These are runs of 8 systems, one row a step. Runs of the same system follow the same rule from any start.
Fulik, trace 1 (8 x 22):
[[-16  31  31  44  17 -10 -49   5   3 -20  33  53  31   8 -68   6   6 -35
   21  16 -24  44]
 [-20  27   3  24  36   1 -36 -13   0 -28  10  57  45 -18 -62  12 -25 -32
   57 -17 -31 -19]
 [ -4   9  -6   7  13  -6 -43  -8 -22   8 -21  32  39 -23 -56  -9 -65   1
   47 -44 -20 -52]
 [ -4  10   6 -19 -21 -26  -6  13 -35  19 -60   9  10 -12 -34  -5 -82   8
   53 -23  26 -40]
 [ -7   0 -14 -19 -20 -54  24  26 -56  30 -36  12 -26  29   4   4 -57  43
   58   7  34 -19]
 [ -6 -18 -30  24 -34 -70  12  49 -61  48   1   2 -21  31  14   6 -14  24
   29  16  36  30]
 [-15  -8 -10  50 -14 -53  35  50 -56  15  12  -1   7  33   6   1  39 -19
   34   7  21  64]
 [  4   3  25  51  27 -24   9  40 -52   0  35  16  24  33 -19 -32  56  -9
   30  -4 -33  59]]
dules, trace 2:
[[ 18  -8  28   0  47  11   7  -6 -53 -34  18  21  11  33 -34 -43  15  31
   51 -40 -53 -27]
 [ 20   1  18  -9 -28  26 -64 -21  34  36  -8 -28   8 -19 -19 -28 -26  16
  -89 -21  -6  -5]
 [  4  17  30 -20 -29 -20  -1  34  -5 -20 -49  23  -8 -29 -24  22 -53 -36
   62  48  39   0]
 [ 19 -57 -43  20  12 -18 -34   4 -41  -6  70  39 -28  22   0   3   9  49
   29   7 -27 -32]
 [-23 -31 -33  30 -56   4 -11 -35   9   4 -15 -51  32  -4 -20   8  -2 -33
  -48 -62  51   6]
 [  5  21  64 -25   6  -4  45   8 -49 -40 -44   0   3  34 -37 -31 -14   2
   64 -20   4  -2]
 [ 36 -11  24  -9  -3   3 -60   1  -2  31  42  12 -36  25 -11 -35  -5  69
  -59  20 -34   6]
 [-21   4  -4  18 -64 -23 -28  13  27   2 -22  -1   5 -26 -27  38 -29 -59
  -10  35  65  39]]
Fulik, trace 3:
[[  4 -61 -47  20 -34   1   2 -11 -41   6 -15 -44  23 -11  -2 -13  -8  -2
    0 -77  27 -42]
 [ 11 -12  47 -25 -41  -2  44  -1 -44 -14 -49 -53 -12  42 -13 -38  -2  18
   -5 -37  38  12]
 [ 18   0  45 -31 -19 -19  11   9 -20 -15  18  10 -67  68  -4 -12   5  54
   -6  53  15  36]
 [ -5 -28 -21  30 -26 -25 -34  11  13 -16  66  34 -35  14  -5  39  24 -12
   -7  68  19  43]
 [-33 -28 -47  58   6   4   1 -25   3 -42  49  10  36  -1 -15  29  51 -55
   14 -25   4  15]
 [ -7  -2  20  27  17  27 -15 -40 -16 -24   7 -14  53  17 -52 -38  19  -9
  -12 -85 -31  -6]
 [ 14  35  82 -33  -7  22 -31 -21   6 -25 -35   4   5  10 -68 -31 -42   6
   -7 -11  -5  -4]
 [ -3  20  12 -45  -2  -6 -22 -16  21 -25  -6  51 -46   9 -24  32 -63  26
   34  55  12 -34]]
sote, trace 4:
[[-40 -11 -59   1 -49 -41  31 -15  -7  31 -20 -27 -21  33  26  37 -25  17
  -13 -10  70   4]
 [-31 -17 -47  14  21 -22  72 -14 -34 -12  29  -9 -17  59  41  14  48  28
   26 -18   9   8]
 [-14  26  14  34  16 -22  49  28 -40  35 -14 -32  36  32  14 -35  48  -4
   -4 -39 -12  56]
 [-25  66  28  -3  27 -11  61  32  13   2 -49   1  26 -14  20  12  11 -50
   38  24   4  40]
 [-19  59  -2  19  60 -11 -13  20  33  24  27  58  16 -14   9  20  11 -11
   15  47 -52  27]
 [-20  12 -44  47  -1  -5 -52   8  41  44  10  11  52 -60  -5  23  -9 -50
  -27  -5  -7  12]
 [ -9 -15 -63  -5  27  29   2 -27  37  -9  -8   4  28 -59  28  30 -14 -27
   17 -26 -13 -70]
 [ 23  -9 -32 -20  34  15 -10  -7   2  52  -4 -14   4 -19  42 -31 -16  56
  -30 -38 -48 -60]]
Leli, trace 5 (8 x 22):
[[ 28  17  38 -28  -8  14  20  24  29  30 -15 -40 -28  -1  51 -25  30  15
  -68  38  -4  40]
 [ 36 -21   9 -17  29  23  57  32   4 -27  15 -15 -28 -11  70 -11  70  -6
    9  42 -24   8]
 [ 31 -47 -26   5   4  36 -24  -6  38  -5  55 -13 -21 -24  44  -2  54   2
  -62  25 -25  -4]
 [ 22 -11  20 -24 -21  52  15  -9  57 -30 -24 -49  -2 -45  32  -2  32 -46
  -56  13  15   4]
 [ 42 -20  35 -49  30  62  25 -22  17 -54   2 -19 -24  -7  25 -29  32  15
  -11   0 -36 -43]
 [ 33 -26  19 -45 -24  26 -15 -20  31 -19  25 -12 -68  21  21  -2  10  42
  -59  47   9  -5]
 [ 12 -36 -11 -39 -29  21  48  -9  26 -52  -9 -26 -48 -11  49  31  22 -18
    5  43  48 -14]
 [ 10 -60 -50 -19   2  39  13 -50  15 -43  28 -19 -23   0  34  10  21  19
  -16 -25  -1 -61]]
tukuz, trace 6, 8 rows:
[[ 57 -13  25   8  18  12 -31  56 -20  47 -11 -15  26 -53  17 -57   7   1
  -14 -11 -53  -9]
 [  1   4  30  11 -46 -34  40  52 -38   2 -48 -31   5   2  -4  -6   5 -41
   26  12  55  52]
 [ 34 -17  -5 -29  20 -20   9  44 -29  -2   8  42 -48  -8  31   6 -22  35
   65  61 -15 -34]
 [ 44 -55 -27  23 -39   1 -41  45   2  42   9 -30   0 -57  35 -14  13 -17
  -45  13   7   5]
 [ -2 -43 -16  21 -26 -11  46  22 -38 -55 -15 -12  12 -12  -1  19  22 -59
   69  -8  44   2]
 [ 67 -42  37 -24  25  25 -12  29 -34 -30  21  13 -26 -11   5 -45  14  32
   30  16 -50 -38]
 [ 33 -37  34   6 -73  -1 -22  26  -7  -1  -6 -41 -22  -2  -8 -17  15 -16
  -52  22  46  48]
 [ -6 -37 -18 -14 -27 -13  16  -7 -10 -66  14  30 -43  12  -9  45 -13 -11
   64  44  45 -19]]
telu, trace 7:
[[  1 -18 -18 -36 -31 -30  64  17 -31  12 -35 -29 -48  28  51   9 -14  36
   20  17  50 -10]
 [ 17 -21  -5  11 -24 -47  41  64 -61  44 -13 -27 -21  23  43 -21  19  24
   11  13  21  36]
 [ 13   2  22  41  -1 -35  27  75 -43  16   2  -1  14  -3  13 -16  45 -35
   31  27  -1  68]
 [ 14   4   5  48  44  -7  -9  52 -14   0  39  37  31 -29   5  -6  48 -38
   39  27 -49  33]
 [  6  20  -8  33  49  26 -37  13  37  10  17  24  54 -66   0   0  20 -49
   -2  -3 -58  -3]
 [ -2  18  -3 -16  40  54  -8 -32  57 -34 -14   7  36 -60  -1  10  -5 -41
    3 -18 -35 -51]
 [ 18  -5  -1 -56  23  53   0 -41  41 -17 -25 -12 -10 -30  20  -7 -29  21
  -16 -18 -22 -80]
 [ 21  -7  15 -66 -29  29  19 -23  28  -1 -48 -44 -41  -7  33  -8 -31  30
  -42   6  29 -38]]
Leli, trace 8:
[[ 39 -23  38 -22 -15 -23 -19  36 -44 -23  13  38 -50  19 -26 -12 -27  33
   53  55   2  -7]
 [ 13 -59 -47  17 -49 -32 -34  33 -23  -3  17  22 -27 -25  -1  34 -27 -14
   36  39  41 -13]
 [  2 -53 -47  23 -38   1 -16   1 -19  -4 -26 -24  36 -49 -12   8 -26 -43
   23 -53  33 -43]
 [ 12 -20  23   2 -24   9 -20 -19 -42   3 -31 -32  30  12 -51 -48 -30  16
   -8 -82   4 -28]
 [  9   2  62  -3 -33 -27   2  11 -59 -16 -13  -5 -18  64 -55 -36 -12  29
   16  -8  25  35]
 [ -3 -28   2  29 -20 -41   1  24 -51 -40  36  40 -23  39 -34  19  12  -8
   64  35  25  32]
 [-22 -35 -51  54 -25 -18 -49  -8  -2 -22  35  31  25 -22 -43  40  -9 -47
   28  -4  23  -2]
 [-22  13  -1  16 -17  12 -37 -28  12  -9 -37   1  56 -36 -62   7 -48 -48
   12 -54  15 -25]]
nibor, trace 9:
[[ 27 -51  11  31 -65  -9 -69  15  -8 -13  36   1 -16  -6 -42   0   1 -19
  -30  27  32  35]
 [ -1 -35  -5  16 -11  -4  12   5 -37 -66  -9  17  19 -16 -37  14  -8 -49
   87 -18  25 -27]
 [ 27 -28  35  -6  17  31 -42 -33  -8 -56  56  28 -23  34 -46 -24  20  32
   -6   0 -38 -18]
 [ -1 -22  18   3 -75  -8 -53 -16  -2 -17 -20 -10   0  -3 -67   7 -49 -20
  -16 -10  57   2]
 [-19  -7 -14 -15  17 -10  15 -30 -33 -46  -2  38  -7  28 -35  17 -38  19
   82 -21   4 -54]
 [ -2 -24  -6  11 -16  -4 -54 -46  -5  -2  59  14 -26  59 -41  -7  -2  58
  -48 -13  -7   2]
 [-34 -15 -19  26 -57 -34  -2 -13 -39   4 -34 -22  25  21 -48   9 -37 -17
   16 -56  62   5]
 [-19  18  13   0  45 -14  28 -23 -48 -22  17  27   3  69 -30 -21   4  47
   52 -36 -32 -11]]
sop, trace 10:
[[ 30  23  44 -50  39  -2  17  13 -28   6  -8  22 -38  34   9 -36 -21  74
   26  20 -42 -26]
 [  9  22   6   5 -27 -32 -50  36  21  66   9  16 -24  -6   7   5 -25  19
  -48  61   7  44]
 [-22  -1 -41  12 -27 -44  54  42 -25  26 -46 -19   8 -16  39  28 -13 -33
   43   6  53  10]
 [  0  12 -28  21  60   4  28  12 -20  43   3 -14  42  -5  40 -35  32  18
    1 -53 -59 -15]
 [ 26  40  81  -2   1  26 -23  21  17   6 -38 -18  35 -29 -34 -46   2 -34
  -31  -5 -23  35]
 [ 42  -6  47 -36   6 -10  24  51 -31 -29 -14  27 -41  -3   7 -10  -9   9
   69  63  -2  -7]
 [ 19 -19 -48  21  14 -16 -35  39  17  47  51  26 -19 -30  50  15  17  14
  -20  55 -28   7]
 [ -7 -12 -29  22 -33   6  19  20  24   9 -38 -43  39 -63  28  19  13 -78
  -13 -14  39  12]]
tukuz, trace 11:
[[-20   3 -31  49  20 -15 -30   2  24  -5  73  45   0   8   1  34  42 -20
   -5  46 -21  45]
 [ -7  18   7  36  30  26 -35   1  41 -28  30  31  45 -45 -26  14  31 -70
    4  13 -35  22]
 [  9  49  68 -15  26  40   2   3  38 -38 -38   5  35 -42 -29 -12   3 -59
   12  10 -23  10]
 [ 13  57  61 -63   6  23  23   3  43  -6 -62  -7 -16 -19  12  -6 -34  -4
   -9  40   4  -5]
 [ -7  23 -18 -54 -13   2  37  -7  46  27 -48 -25 -36 -17  62  26 -32  17
  -28  34  31 -22]
 [-17 -20 -75 -15   9   4  56 -18  18  19 -10 -33 -10 -10  78  25  14  13
  -10 -18  13 -38]
 [ -3 -31 -40  19  30  12  57  -9 -23  -2  22 -37  12  23  52 -19  66  14
   -8 -49 -23  -7]
 [  1  -4  22  27  22  -4  39   5 -35 -15  43 -13  -4  62   9 -30  76  17
  -11 -10 -23  55]]
sop, trace 12, 8 rows:
[[ 14  20  25  13  -1 -29  21  74 -36  24 -53   1  32 -41   3 -15 -16 -42
   61   9   4  19]
 [ 37   3   0  10  56  -3  -3  60 -23  35   4  24  18 -45  34 -30   9   5
   42  13 -67 -20]
 [ 43   5  24   6   0  17 -42  55  25  29 -21  -2  27 -85  11 -19  -6 -47
  -17  29 -24   5]
 [ 53 -39   7 -25  -3  14  23  55 -18 -16 -35 -14 -10 -64  43 -13   0 -28
   46  26   1 -37]
 [ 61 -55 -16   3   9  25 -21  37  -3  22  27 -19 -10 -48  54 -33  34  11
  -31  10 -41 -23]
 [ 47 -54  21  10 -51  22  -9  37  -4 -13 -14 -52   6 -49  14 -23  31 -50
  -33   4  25  20]
 [ 48 -75   4   7  -8  13  34  33 -51 -44  22 -25 -17   0  25 -29  60  -6
   32  -2  -2  -7]
 [ 36 -52   5  43  -5  19 -37  14  -3 -21  67  -6   4  -7  -5 -24  71 -20
  -36   6 -27  35]]
nibor, trace 13, 8 rows:
[[ 47 -54  -7 -33 -28  37 -53 -17  23 -11   6 -11 -29 -39   4 -11 -30  21
  -37   4  -1 -61]
 [ 33 -62 -27 -31 -44  -7  -1  12 -33  -6 -26 -14 -34 -19  13   0 -46  23
   31  -3  37 -62]
 [ 33 -66 -21 -11 -14 -19   7  16 -58 -15  37   9 -56  38  18 -10   8  59
   31  16   4 -27]
 [ 17 -65  -5  31 -60 -32  -8  25 -53 -16  35 -14 -29  37 -14  -4  29   2
   -1  12  43  41]
 [ -2 -31  22  29 -20 -14  31  13 -54 -66  12   3   3  34 -36  -1  39 -38
   61  -5  27  33]
 [  5   1  62   8   2  18 -14 -21  -2 -74  37  23  -6  41 -62 -10  36 -18
    7  14  -8  39]
 [-23  20  39  -1 -34  14 -33 -39  32 -55 -11  16  10   4 -75  22 -27 -44
   -4   6  36  16]
 [-34  21  -5 -24  16  21 -10 -69  31 -54  -4  34   3  13 -46  31 -42   0
   27 -16   5 -47]]
dules, trace 14:
[[-25  74  60 -11  31  -5  59   4  -5  -8 -46  -5  25  29 -14 -16   9 -16
   28  -7  -8  40]
 [ 12  47  21  -9  50  -2 -30  12  21  49  31  36 -14  12  14 -19   2  52
  -33  39 -65  16]
 [-33  31 -43  21 -14 -20 -23  12  53  46 -11  12  21 -47  19  49 -23 -46
  -20  35  23  22]
 [-30  10 -47  20  48 -23  47  13 -28  -4   0  33  25  -5  21  24   3 -13
   86 -11 -17 -23]
 [ -2  -8 -42   9  29  14   9 -20  -3  50   7 -34  26   3  37 -30  18  39
  -45 -66 -39 -31]
 [  8  38  32 -29 -15   2  40  31   9  37 -84 -46  15 -33  29 -19 -23 -20
  -12  -5  22   7]
 [ 47  -8  17 -15  27 -18  16  70 -31  20  10  24 -35 -10  46 -20  13  29
   40  63 -34   2]
 [ 15 -47 -52  48 -22  -2 -26  28  15  28  42 -18   9 -38  41   8  46 -31
  -46  15   2  27]]
sote, trace 15, 8 rows:
[[ -3  30  16  21  -2 -29  49  58 -21  49 -36 -35  24  -2  37 -21  32 -23
   -6   1   8  61]
 [-11  38   5   4  38  -6  48  38  22 -11  -6  25   7 -25  40  28  32 -48
   45  57 -12  33]
 [  5  25  -6  44  49   1 -38  30  24  29  41  35  36 -38   5  -2  33 -27
   -6  21 -62  27]
 [  3   2 -26  21  -1  23 -36  13  44  15 -21  -6  53 -89   5  13 -13 -68
   -9 -12  -6 -20]
 [ 19 -10 -33 -32  43  38 -14 -15  36  -3  -1  17   2 -56  34   9 -22  10
   13   0 -42 -83]
 [ 39 -25 -22 -16  -7   7 -41  11   5  64  -1 -22 -14 -29  36 -29 -26  52
  -55  -8 -22 -39]
 [ 29 -53 -30 -32 -48   3  24  15   5   5 -22 -43 -45 -24  60  11  -4   8
  -20  26  46 -25]
 [ 41 -55  -3 -13   8  11  33  19 -25 -24  43 -15 -50  24  52 -20  62  36
   -5  27 -15  -2]]
telu, trace 16, 8 rows:
[[ -4 -32  -3 -28 -27  43  30 -61  32 -54   0 -48 -23  23  13   6  32  -2
  -51 -21  34 -12]
 [ 19 -39  20 -23 -18  19  19 -34 -22 -27  23 -38 -41  63   4 -33  35  55
  -43 -24   6   1]
 [  8   2  53  -1 -35  -4  -2  -5  -8  -1  16 -29 -28  62 -19 -29  31  27
  -62  14  18  67]
 [-21   3  16  24 -11 -18   4 -14   3 -31  56  16 -28  66 -19  15  52   3
  -20  39  14  71]
 [-33   2 -29  54  14 -16 -24 -28   3  12  72  16  13  49 -18   8  45  12
  -38 -14 -20  45]
 [-50  41   5  40  18   5  -8 -50  16  -8  18   2  52  36 -51  -1  21 -20
  -26 -54 -14  35]
 [-35  49  23  -7  44  12  -6 -60  10 -28  13  35  16  50 -55  -2 -14  26
   11 -32 -33 -12]
 [-33  62  10 -26  18  -5 -31 -49  33  30  -7  27  -7  37 -31   6 -57  55
  -33  -5 -14 -13]]

Name the system that made each run.
trace 17:
[[  8   3  -4  29   6 -36  52  72 -41  36 -12 -16  11  -3  47 -14  43 -19
   26  15   0  51]
 [ 19  -2   5  48  31  -3   9  47 -20  32  29 -12  31 -10  30 -36  70 -16
  -14  -8 -46  48]]
 -> dules
trace 18 (2 x 22):
[[ -6 -74 -49  15 -48 -10 -14 -32 -20 -41  48  -3 -34  34 -12  27  11  13
   -2  -4  44 -11]
 [ -4 -58  -4  13 -37   2  26 -29 -49 -56   8 -32  -6  49 -28  -8  26  -1
   17 -51  39  -2]]
 -> nibor
trace 19:
[[ -2  37  53 -22  12   4  31 -17 -29  17 -39 -32  11  51 -21 -53  -7  43
  -18 -54 -13   8]
 [ -1  17  36   2   5 -36  27  21 -38   0  27  18 -40  77  -3 -13  27  44
   13  39  -1  58]]
 -> Leli
trace 20, 2 rows:
[[  6  -2 -40 -10  -4 -14  31  25   9  73 -22 -42 -12 -14  81  -6   3  29
  -43   4   5  -2]
 [ 10  10  19   1 -14  -1  45  30 -17  44 -48 -66  21  -1  38 -41  27  -4
  -37 -33  11  33]]
 -> sop
trace 21, 2 rows:
[[ -1 -24 -29 -44  -9 -11  21 -31  -9  -4  14   2 -67  52  30  14 -21  77
    0  15  20 -39]
 [ -9 -39 -42  23 -70 -29 -24   1   5  31  19 -27 -25  14  11  24   0   4
  -57  15  57  33]]
 -> Fulik
trace 22 (2 x 22):
[[-59  41 -13   1 -27 -21  55 -28  29  -2 -29 -25   2  37  10  40   5 -25
  -18   2  60  47]
 [-50  50  -9 -10  44  11  73 -47  31 -22   0  -6   5  45  27  19  37   2
   -3 -13  -6  15]]
 -> nibor
trace 23 (2 x 22):
[[ 32 -59 -29  30  11  32 -52   0  -3 -27  36  10  30 -55 -17 -10  13 -30
   11 -28 -34 -46]
 [ 24 -20  61   9 -29  26  -4   2 -27 -47 -28 -32  33  -6 -54 -42  15 -45
    4 -45  11  14]]
 -> tukuz
trace 24:
[[-14 -29 -10  24 -50  -8 -30 -11 -15 -33 -22   2  30 -23 -62  19 -40 -52
   34 -33  49 -16]
 [-22 -10  -2 -13   0 -13  36 -35 -52 -35 -17   4  -5  55 -35  -5 -28  32
   58 -51  19 -36]]
 -> Fulik
trace 25, 2 rows:
[[ 30 -70 -33   3 -66  -3 -43   8   5   0  26 -16 -41 -19  12  15  -6   3
  -37  31  43  -7]
 [ 33 -86 -14  -3 -22  27  17 -13 -29 -64  32 -26 -27   9  12 -10  45   1
   10 -14  13 -28]]
 -> sote
trace 26:
[[ -1  47  44   1 -10  11 -44   6  62  11   3  11   1 -17 -19   8  -1 -30
  -57  52  -4  56]
 [ 15  32  27 -32  49  22  30  27  27 -32 -27  29   3 -49  24  11   1 -37
   55  47 -30 -23]]
 -> Leli
trace 27 (2 x 22):
[[-25  19 -24  39 -24 -64 -32  37 -31  51 -10  34  20  -2 -31  20 -49 -10
   35  10  23  25]
 [-21   1 -43  54  52 -19 -13   5 -27   7  50  44  38   8 -13   5  22  -4
   45 -25 -47  -2]]
 -> nibor
trace 28, 2 rows:
[[ 45 -66  13  43 -22   6 -22  41 -55 -22  19 -20  25 -22 -21 -41  43 -34
   15 -27  -7  12]
 [ 42 -46  47  30 -37  17 -58  17 -23 -34  18  -9  17 -18 -59 -36  20 -37
  -14 -11   1  23]]
 -> Leli
trace 29 (2 x 22):
[[ 15  20  51  30  40   7  11  40 -19 -26  13  17  36 -11 -18 -28  52 -45
   38   9 -44  45]
 [ 20  15  17  26  41  33 -60   2  36  12  33  22  39 -43 -17 -24  20 -19
  -36  -3 -68   4]]
 -> dules
trace 30, 2 rows:
[[ 47 -70 -25  10  -1   2 -48  10 -43   7  44   8 -14  -3  -1 -32  -1  48
    2 -21 -33 -48]
 [ 26 -47  22   5 -70   6  -6  24 -17 -33 -35 -38   5 -35 -23  -4  -4 -58
    8  -3  58   8]]
 -> Fulik
trace 31 (2 x 22):
[[ -4  -1   0  -8   1 -47  38  17 -73  25  -8   0 -24  70   6 -22 -13  69
   37 -15   7   4]
 [-19  10   0  39 -15 -56  -1  24 -40  32  36  13 -15  67 -13  -2  23  28
   -5  19  11  74]]
 -> nibor
trace 32 (2 x 22):
[[ -1 -15 -23  -6 -25  24 -76 -43  41   6   1   4  10 -35 -34  12 -52  -1
  -43 -23   6 -47]
 [  1 -40 -39 -38 -22  22 -12 -57  14 -17  -5 -16 -27   7   3  10 -41  40
  -20 -30  21 -73]]
 -> sote
